Each pair is two rows. How far apart are they, by a hidden measure? 0 means very close, and 30 very far. Two or three weighted sums of its numbers give each row a place; it is the straight-line distance between the places.
{-0.520, 0.605, -1.510, 0.016, 1.289, -0.277, -0.025, 0.393, -0.202, 0.078}
{0.685, -1.286, 0.363, 1.368, -1.400, -0.067, 0.932, -0.175, 1.075, 0.676} 13
{0.645, 0.119, -1.052, -0.248, 0.116, 0.248, -0.618, 0.626, 0.223, 0.092}
{-0.318, -0.067, -1.455, 0.194, 0.411, -0.082, -0.338, -0.070, -0.827, -0.410} 16
{-0.105, -0.107, -1.158, -0.177, 0.902, -0.288, -0.325, 0.293, -0.112, -0.183}
{-0.334, 1.354, 1.648, 0.677, -1.125, 0.283, -0.213, 1.192, 0.077, 1.239} 28
{0.110, 1.014, 0.296, 0.644, -0.275, 0.371, 0.274, 0.454, 0.222, 0.709}
{-0.747, 1.118, -0.054, -0.285, 1.122, 0.707, 0.363, 0.994, 0.952, 0.040} 6
{-0.405, 0.885, -1.030, -0.208, 1.189, 0.580, 0.137, 0.568, 0.468, -0.282}
{-1.251, -1.625, -0.210, 1.846, -0.708, -0.019, 1.927, -0.702, 0.645, -0.211} 14
{-0.664, 0.046, -0.536, 0.281, 0.152, -0.742, -0.331, -0.001, -0.717, 0.214}
{0.097, 0.744, -0.973, -0.421, 1.001, -0.027, -0.414, 0.610, -0.291, -0.085} 14
{0.069, 1.630, 1.559, 0.080, -0.372, 1.431, 0.780, 1.183, 1.398, 0.810}
{-0.692, 0.742, 1.938, 0.780, -1.625, -0.016, -0.013, 1.353, 0.130, 1.479} 10
{-0.122, -0.588, -2.035, 0.081, 1.531, 0.392, 0.233, 0.675, 1.110, -0.382}
{-0.155, -0.836, 0.592, 1.010, -0.704, 0.422, 1.840, -1.338, 0.863, -0.293} 20
{-0.006, 0.933, -0.294, 0.457, 0.324, 0.413, 0.956, -0.891, -0.125, -0.239}
{0.376, -1.359, 0.458, 1.457, -1.494, -0.318, 0.827, -0.022, 1.069, 0.846} 16
{-1.171, 0.096, -0.571, 0.553, -0.101, -0.893, -0.059, 0.261, -0.719, -0.029}
{0.561, 0.600, -0.819, 0.610, -0.224, 0.657, -0.107, 0.413, 0.628, 0.656} 9
{0.386, -0.090, -0.928, -1.907, 1.244, -0.291, -1.190, -1.079, -1.272, -1.098}
{-1.864, -1.030, 0.923, -0.997, 0.591, -1.400, -1.040, 0.767, -1.098, -0.601} 5
{1.812, 1.299, -0.258, -0.913, -0.208, 0.136, -0.959, -1.183, -1.293, -0.099}
{-0.303, -0.308, -1.109, 0.220, 0.384, -0.589, -0.391, 0.443, -0.691, 0.023} 4
{-0.684, 1.199, 0.023, -0.405, 1.347, 0.950, 0.333, 1.049, 0.816, -0.202}
{-0.304, 0.364, -1.707, 0.128, 0.717, 0.269, 0.113, 0.577, -0.074, -0.035} 11
{0.461, 0.566, -0.753, 0.333, 0.249, 0.476, 0.435, -0.710, 0.142, 0.029}
{-0.473, -0.104, -0.501, 0.082, -0.004, -0.612, -0.289, -0.002, -0.819, 0.120} 7
{0.808, -0.167, -0.871, -0.470, -0.021, -0.274, -0.470, -0.251, -0.685, -0.523}
{-0.845, 0.850, 3.445, -0.448, -1.556, -0.525, -0.640, 1.142, -0.806, 1.368} 27
{-0.112, -1.355, 0.308, 1.239, -0.911, -0.188, 1.309, -1.179, 0.493, -0.013}
{-0.301, -0.802, 0.800, 1.073, -0.784, 0.296, 1.901, -1.639, 0.429, -0.093} 9
{1.557, 1.401, 1.191, -1.086, -0.557, 0.451, -1.156, -0.728, -0.825, 0.313}
{-0.251, 0.099, -1.235, -0.115, 1.533, 1.282, 0.529, 1.598, 2.407, -0.292} 17
{0.019, 0.702, 0.712, 0.694, -0.902, 0.012, -0.065, 1.351, 0.717, 1.366}
{0.460, -0.121, -2.302, -0.411, 1.080, -0.048, -0.376, -0.354, -0.046, -1.032} 18
{-0.079, -0.782, 1.176, 1.007, -0.960, 0.582, 1.438, -1.073, 0.937, 0.475}
{2.630, 1.466, 0.868, -1.936, -0.421, 0.515, -0.923, -2.697, -1.977, -0.621} 21
{-0.448, 0.709, -0.769, 0.777, 0.985, 0.231, 1.279, -1.412, -0.494, -0.665}
{-0.329, 0.118, -0.603, 0.046, 0.413, -0.438, -0.352, 0.386, -0.403, 0.019} 17
{1.561, 1.791, 0.747, -1.164, -0.494, 0.217, -1.002, -1.070, -1.143, 0.368}
{-0.858, 0.834, -0.114, -0.326, 1.233, 0.646, 0.423, 0.798, 0.438, -0.431} 17
{1.329, 1.606, 1.198, -1.150, -0.462, 0.191, -1.080, -0.488, -1.115, 0.257}
{0.352, -0.530, -0.891, -0.220, 0.151, -0.326, -0.734, -0.552, -0.520, -0.247} 5
{-0.187, -0.137, -1.419, -0.126, 1.790, 0.901, 0.209, 1.485, 2.109, -0.282}
{0.081, -0.410, -1.067, -0.277, 0.179, -0.382, -0.483, -0.461, -0.481, -0.423} 7
{0.044, -1.532, 0.129, 1.314, -1.456, -0.162, 0.472, -0.166, 1.068, 0.253}
{0.596, -1.358, 1.512, 1.401, -1.964, 0.310, 0.913, -0.102, 1.776, 0.792} 6
{-0.561, -1.179, -1.438, -1.222, 1.263, -0.799, -1.012, -0.586, -1.092, -1.414}
{-0.030, 1.401, 0.217, -0.166, 0.193, 0.592, -0.123, 0.060, -0.108, 0.168} 19
{-0.266, 0.157, -0.949, -0.003, 1.592, 1.119, 0.695, 1.539, 2.286, -0.391}
{-1.083, -1.225, -2.999, 0.499, 1.637, -0.599, 0.161, -0.193, -0.177, -1.030} 11
{-0.588, -1.394, -2.241, -1.122, 1.901, -0.949, -0.745, -0.626, -1.198, -1.613}
{0.853, -0.434, -0.669, -0.815, 0.177, -0.125, -0.993, -0.670, -0.585, -0.476} 12
{0.659, -0.029, 0.088, -0.488, 0.208, -0.098, -0.569, 0.012, -0.380, -0.244}
{0.678, 0.631, -0.363, 0.499, -0.117, 0.598, 0.090, 0.139, 0.655, 0.532} 11
{-1.260, -0.745, 1.047, -1.215, 0.385, -1.355, -1.005, 0.576, -0.978, -0.731}
{0.647, 0.695, 0.106, 0.396, -0.753, 0.485, -0.400, 0.837, 0.802, 0.786} 15
{0.150, -1.162, 0.508, 1.665, -1.456, -0.361, 0.961, -0.326, 1.066, 0.605}
{-0.460, 0.634, -0.949, -0.454, 2.027, 1.282, 0.266, 1.508, 2.153, -0.455} 12
{-0.501, 0.112, -0.868, -0.137, 0.446, -0.208, -0.376, 0.471, -0.370, -0.176}
{-0.595, 0.676, -1.319, -0.436, 1.965, 1.378, 0.398, 1.371, 2.176, -0.408} 3
{-0.043, -0.044, -1.482, -0.082, 0.816, -0.405, 0.245, -0.203, -0.456, -0.585}
{0.544, -0.013, -0.008, -0.463, -0.270, 0.016, -0.866, 0.532, 0.302, 0.082} 12
{-0.228, -0.137, 0.132, -0.616, 0.325, -0.835, -0.859, 0.370, -0.576, -0.090}
{-1.468, -1.252, 0.426, -1.203, 0.668, -1.494, -1.135, 0.208, -1.417, -0.553} 5
{-0.537, 0.392, -1.014, -0.069, 1.864, 1.211, 0.624, 1.549, 2.479, -0.124}
{2.442, 1.578, 0.654, -1.789, -0.088, 0.532, -0.611, -2.352, -1.856, -0.943} 17
{0.817, -0.418, -0.872, -0.692, 0.182, -0.089, -0.549, -0.855, -0.480, -0.440}
{0.137, -0.838, 1.121, 1.125, -1.204, 0.567, 1.580, -0.861, 0.638, -0.082} 25
{-0.562, -1.259, -1.078, -1.630, 1.090, -0.966, -0.948, -1.499, -2.013, -1.680}
{-0.440, -1.250, -0.634, -1.598, 1.061, -1.054, -1.028, -1.374, -2.176, -1.892} 2
{0.427, -0.061, -0.014, -0.395, -0.111, -0.453, -0.744, 0.064, -0.429, 0.212}
{-0.640, -1.357, -0.126, 1.709, -0.844, 0.056, 1.992, -1.321, 0.831, -0.261} 24
{0.171, -1.591, 0.524, 1.776, -1.628, -0.407, 1.028, -0.300, 0.858, 0.770}
{2.362, 1.936, 0.823, -1.451, -0.326, 0.785, -1.056, -1.268, -1.031, 0.141} 8
{0.395, 1.103, 0.621, 0.560, -0.699, 0.815, 0.209, 0.470, 0.525, 0.775}
{-0.399, -1.220, 0.597, 1.112, -0.817, 0.082, 1.406, -0.784, 0.778, 0.057} 7
{-0.034, 1.511, 1.724, 0.663, -1.169, 0.283, -0.097, 1.402, 0.337, 1.675}
{-1.297, 0.052, -0.116, 0.581, 0.071, -0.716, 0.070, 0.454, -1.021, 0.371} 2
{0.265, -0.068, -0.108, -0.463, 0.065, -0.261, -0.639, 0.216, -0.331, 0.095}
{-0.389, 0.210, -1.010, -0.320, 1.069, 0.473, -0.417, 1.576, 1.534, -0.015} 5
{-0.404, 0.548, -1.513, 0.042, 0.977, 0.264, 0.053, 0.440, -0.167, -0.269}
{1.797, 1.126, 0.441, -1.000, -0.502, 0.012, -0.942, -1.398, -1.758, 0.000} 9
{-0.008, -0.663, -0.995, -0.247, 0.443, -0.343, -0.031, -1.101, -0.539, -0.782}
{0.765, -1.153, 1.933, 1.511, -2.237, 0.237, 0.978, 0.151, 2.017, 1.282} 8
{-1.513, -0.885, 1.063, -1.344, 0.591, -1.199, -1.318, 0.705, -0.776, -0.268}
{-0.629, -1.347, -0.301, 1.833, -0.746, 0.026, 2.137, -1.171, 0.976, -0.241} 19
{-0.686, -1.126, 0.018, 1.625, -0.736, 0.271, 1.871, -1.290, 0.793, -0.233}
{-1.744, -0.993, 0.867, -0.939, 0.262, -1.503, -0.826, 0.766, -1.422, -0.420} 26
{-0.503, 0.647, -1.469, 0.088, 1.012, 0.153, 0.255, 0.310, -0.142, 0.067}
{-0.646, 0.487, -1.566, 0.226, 1.364, 0.164, 0.216, 0.528, -0.049, -0.197} 3
{-1.811, -1.126, 0.778, -0.940, 0.334, -1.515, -0.913, 0.777, -1.389, -0.251}
{0.045, -0.321, -2.439, -0.334, 1.786, 0.321, -0.094, 0.340, 0.744, -0.876} 5
{-0.149, -1.519, 0.439, 1.504, -1.380, -0.319, 0.880, -0.597, 0.850, 0.051}
{0.397, 0.584, -0.727, 0.566, -0.265, -0.175, 0.099, 0.017, -0.397, 0.636} 16
{0.289, 0.044, -0.047, -0.569, 0.030, -0.136, -0.814, -0.204, -0.149, -0.347}
{0.696, -0.328, -0.620, -0.445, 0.190, -0.061, -0.832, -0.431, -0.551, -0.506} 2
{-0.290, 1.532, 2.599, 0.394, -1.405, 0.343, -0.403, 1.628, 0.197, 1.511}
{-0.267, 0.791, 1.118, 0.679, -1.357, 0.006, -0.083, 1.489, 0.547, 1.691} 17
{-0.403, 0.621, -0.840, -0.867, 2.206, 1.754, 0.653, 1.140, 2.242, -0.768}
{-1.449, -0.928, 0.867, -1.248, 0.706, -0.939, -0.715, 0.688, -0.685, -0.430} 18
{-0.203, -0.969, 0.896, 1.066, -1.176, 0.129, 1.549, -0.918, 0.754, 0.210}
{0.494, 0.586, 0.565, 0.439, -0.886, 0.519, -0.284, 1.314, 0.635, 1.329} 4
{1.421, -0.366, 1.700, 1.280, -2.206, 1.016, 0.603, 0.854, 2.522, 1.351}
{0.214, -1.446, -0.011, 2.037, -1.579, -0.559, 0.925, -0.386, 0.814, 0.564} 15
{0.323, 1.161, 1.024, 0.404, -0.548, 0.228, 0.182, 0.130, -0.319, 0.913}
{-0.063, 0.924, -0.652, -0.440, 1.096, 0.431, -0.130, 0.343, 0.138, -0.166} 9
{0.115, -0.020, 0.029, -0.564, 0.176, -0.114, -0.219, 0.111, 0.005, -0.185}
{-2.172, -0.771, 1.364, -1.043, 0.299, -1.153, -0.941, 0.975, -1.292, -0.494} 16
{-1.264, 0.541, -0.984, 0.278, 1.611, 0.659, 0.628, 1.057, 1.256, -0.768}
{-0.109, -1.776, -0.127, 1.741, -1.249, -0.438, 1.022, -0.789, 0.717, 0.174} 14
{-1.368, 0.163, -0.144, 0.738, 0.112, -0.640, 0.002, 0.776, -1.140, 0.206}
{-0.060, -0.747, 0.926, 1.125, -0.812, 0.272, 1.562, -1.235, 0.667, -0.063} 2
{-0.345, -0.122, -1.547, 0.214, 0.574, -0.734, -0.220, -0.085, -0.659, -0.384}
{0.063, 0.026, -0.031, -0.453, 0.137, -0.490, -0.571, 0.248, -0.398, 0.073} 3
{-0.050, -0.302, -1.756, -0.099, 1.354, 0.432, 0.089, 1.207, 1.794, -0.429}
{0.402, 0.109, 0.233, -0.562, -0.095, 0.023, -0.352, 0.011, -0.296, -0.187} 13
{0.352, -1.505, 0.402, 1.682, -1.395, -0.238, 1.142, -0.395, 0.612, 0.567}
{-0.473, 0.869, 0.288, -0.375, 0.801, 0.647, 0.315, 0.682, 0.700, -0.140} 10
{0.172, -0.161, -0.460, -0.318, -0.013, -0.137, -0.313, -0.503, -0.317, -0.104}
{0.982, 0.781, -1.273, -0.066, 0.312, 0.160, -0.381, -0.491, -0.483, -0.017} 4
{-0.521, 0.387, -1.326, -0.198, 1.910, 1.424, 0.513, 1.489, 2.242, -0.333}
{0.466, 0.951, -0.556, -0.823, 0.375, 0.536, -0.384, -0.159, -0.644, -0.126} 7
{0.188, 1.056, 0.591, 0.581, -0.657, 0.020, 0.147, 0.620, 0.406, 0.696}
{-1.136, -1.429, -0.174, -1.405, 0.643, -1.474, -1.021, 0.143, -1.670, -0.700} 13
{-0.417, 0.006, -1.054, -0.285, 1.550, 0.777, 0.059, 1.743, 1.846, -0.236}
{-0.029, -1.091, 0.781, 0.977, -0.681, 0.392, 1.691, -1.261, 0.733, -0.285} 16
{-0.589, -1.342, 0.130, 1.895, -0.560, 0.003, 1.960, -1.264, 0.799, -0.023}
{0.496, 0.790, -0.174, 0.465, -0.441, 0.453, 0.104, 0.581, 0.835, 0.540} 20
{-0.561, -1.554, -0.404, 1.917, -0.893, -0.407, 1.696, -1.039, 0.465, 0.081}
{2.638, 1.544, 0.838, -1.849, -0.472, 0.333, -0.830, -2.581, -2.205, -0.646} 15
{2.109, 1.441, 0.453, -0.553, -0.689, 0.890, -0.455, -0.400, -0.145, 0.431}
{0.663, 0.428, -0.576, 0.397, -0.090, 0.793, 0.237, 0.544, 0.950, 0.458} 4
{-0.184, -0.073, -0.106, -0.301, 0.058, -0.626, -0.648, 0.244, -0.638, 0.171}
{-0.243, -0.749, 1.023, 1.728, -1.835, -0.023, 0.838, 0.665, 1.261, 1.087} 16
{-0.058, -1.082, 1.086, 1.540, -1.817, -0.269, 0.557, 0.846, 1.110, 0.952}
{0.018, 0.030, -0.055, -0.460, 0.089, -0.526, -0.509, 0.310, -0.562, -0.036} 12
{2.360, 1.554, 0.497, -1.608, -0.318, 0.897, -1.399, -1.110, -0.773, -0.001}
{-0.940, -1.296, -0.199, 2.067, -0.711, -0.094, 1.978, -0.894, 0.712, -0.202} 7
{-0.146, 0.229, 1.731, -0.062, -1.335, -0.367, 0.031, -0.718, -1.099, 0.156}
{0.700, -0.527, -0.733, -0.547, 0.303, -0.236, -0.406, -0.902, -0.289, -0.613} 21
{-0.604, 0.110, -0.859, -0.113, 0.922, -0.003, -0.301, -0.153, -0.099, -0.488}
{-0.443, 0.777, -1.053, -0.581, 2.402, 1.838, 0.463, 1.474, 2.394, -0.479} 9
